(in the rows, 128 means zero)
Each named turn below is shown by a few rows before and after it. Which turns, in which order, take the first row of each later pair to the second? The first pair is answered.
ritok (before => after):
[137 145  81 185 209 168  68 105 103 146  97 122 160 124] => [179 170  86 201 187  78 113  87 128  82 126 137 135 134]
[115 124 131 116 111 188 101 151  97 189 131 123 117 120] => [110 106 120 154 187 177 124 120 144 137 104 143 173 116]
[ 86 143 149  81 122 113 120 132 174 123 101 155 193 103] => [ 99 158 153  84  99  83 132 132 180 112 114 161 171 112]
[106 115 132 107 120 116 131 143 131 112 114 142 167 101] => [120 130 143 102 106 108 137 138 140 110 120 140 161 105]
migek (before => after):
[144  95 158  47 141 167 108 177 122 175  93 102 153 140] => [186  93 143 134 194 118 159 126 176  83 100 112 162 158]
[112 109 158  97  65 114 150 100 178 140 148  99 120  76] => [116  81 137 137 128 167 140  74 162 152 124  89 134  77]
[120 108 109 175 181 184 137  89 114 115 119  99 134 147] => [131 157 145 110  67  82 150 133 140  94 156 123  98 155]
[141 132 121 111 117 169 106 141  95 181 131 101  95 127] => [166 135 108 168 150 122 150 100 133 103 132 108 101 155]
regu (before => after):
[139 144  98 156  91 120 128 126  99 131 194 112 119 125] => [125 119  88 171 134 163 118 119 103 145 171 111 146 112]
[119 154 155  70  70  87 107 155 144 137 136 134 141 111] => [162 147 135 122  75 121 116 147 101 157 158 104  66 147]
[ 95 107 132  76 154 151  96 158 125 152 106 133 194  88] => [120 138 150  57  78  81 116 172 129 131 147 142 150 115]

Each pair is 2 to 3 turns apart.
[132 129 118 112  91 151 152 125 142 132 187 108  26 122] => [129  99  93 170 191 180 152  81 169 102 146 116 101 106]	regu, ritok
[119  64 102 107 148 200 114 130 165 152 104 154 173 120] => [178 110 113 153  89 101 172 127 172  87 164 161  98 165]	migek, regu
[ 88 121 119  92  46 156 117 170 101 176 138 124 116 102] => [138 102  93 219 158 124 174  96 148  85 139 136 138 123]	regu, regu, migek
[139 108 110 178 167 130 147 105 143  90  94 155 145 148] => [145 128 125 160 114  76 161 125 140  67 120 170 127 153]	regu, regu
[135 155 149 117  62  77 145 155 123 111 143 124  88 145] => [155 145 131 162 107 120 138 129  96 130 142 107  58 162]	regu, migek
[125 157 148 108  69 125 126 149 126 118 151 119 104 112] => [ 98 133 143  93  86 157 103 145 132 148 131 114 130 106]	ritok, regu
[145 166 116 136  97  84 132 120  94 131 141 134 100 139] => [133 128  95 161 165 144 113  97  85 139 107 120 141 132]	migek, ritok
[176 144 124 137 106 118 153  96  99 150 174 118  85 177] => [104 135 144  47 104 118 119 120 133 164 127 147 184 120]	ritok, regu, regu
[147 125 103 177 172 170 111 103 123 108 137 113 116 164] => [114 156 134 107 121  84 118 135 183  79 131 145 166 148]	regu, regu
[124 103 127 129 117 184 108 142  78 195 138  99  86 137] => [128 136 149  99  66 126 121 162  86 172 167 112  63 141]	migek, migek
[103 114 151 117 111 120 138 129 166 118  72 148 192 118] => [163 121 121 190 120 169 145  98 114 143 100 113 105 157]	ritok, regu, regu
[111 132 123 140 188 165 101 123 109 147 119 135 125 105] => [ 92 140 130 129 194 137 110 125 133 126 114 148 152  98]	migek, migek, ritok
[139 145 145 186  55  96 170 152 120 117 161 115  61 150] => [ 74 102 134 132 111 209 109 160 103 194  99  98 139 100]	ritok, regu
[179 132 110 182 156  70 117  68 186 115 170 136 116 136] => [115 106 120 124 183 133  67  84 182 173 118 134 190 101]	ritok, regu, regu
[104 106 129 123 172 139 120 113 162 136  79 138 181  92] => [140 150 142 106  71  77 148 140 141 132 139 139  99 124]	ritok, ritok
[172 154 141 115 119  92 156 132 109 128 146 142  81 161] => [129 113 129 114 200 173 121 123 106 160  92 131 151 136]	ritok, ritok
[106 131 123  90  87 107 123 161 128 158 125 130 132 108] => [123 113 103 130 113 160 111 133  95 181 122 108 106 120]	regu, regu
[177 192 188 130 150  76 154 149 139  52 112 128 155 111] => [157 163 177 105 143 198 100 177  55 161  94  90 121  91]	regu, migek, regu
[ 75 118 143  55 104 150 108 145 169 161 128 121 180  99] => [126  95 106 166 191 205 125  98 142 164 120  97 144 129]	regu, migek
[ 84 111 147  94 193 179 102 133 148 163  90 158 208  85] => [162 170 157 119  66  97 145 147  95 149 189 143  44 146]	regu, regu
[ 81 100 149 100 155 185  86 147 130 160  88 121 172 105] => [156 152 145 171 123  60 158 120 166  61 150 145 110 147]	migek, regu
[106  91 117 119 153 207  75 112 139 142  85 116 206 107] => [143 153 144  75  19  71 127 151 144 105 158 134 119 129]	migek, ritok
[157 119 107 165 120 187 131 136  75 172 148 103  47 158] => [147 152 132 148 124  46 171 132 194  59 137 173 139 144]	regu, migek
[119 103 112 102 182 177 102 120  99 156 120  87 136 113] => [138 128 127 113 184  69 143 105 158  70 131 119 160 116]	ritok, regu
[119 176 141 111 125  93 117 132 178  74 130 145 123  96] => [128 163 130 144 163 126 121  98 182  69 115 144 131  98]	migek, migek
[ 93 108  98 136 185 189 104 107 116 151  80 127 181 118] => [139 146 118 167 145  65 163  96 158  61 126 150 151 141]	ritok, regu
[100 105 123 137 202 154 131 106 149 111  94 132 221 121] => [176 147 129 189 141  79 185 100 136  76 168 139 109 169]	ritok, regu
[135 130 105 173 213 171 129 101 128 144 119 121 175 107] => [132 185 147  93  73  73 143 155 126 142 171 140 126 115]	regu, migek, regu
[158 141 164  80   3 108 131 170  86 175 177 117  31 158] => [149  60 110 213 227 230 108  82 106 158  82 102 146 135]	regu, ritok
[161 110 125 160 170 116 136 126 124  99 141 108 109 158] => [134 123 144 125 151  91 138 141 157  84 117 129 159 136]	regu, regu
[ 92 137 134 117 166 113 123 125 168 109 104 137 190 107] => [149 146 116 162 126 147 133 128 101 145 153 103  60 157]	migek, regu, regu
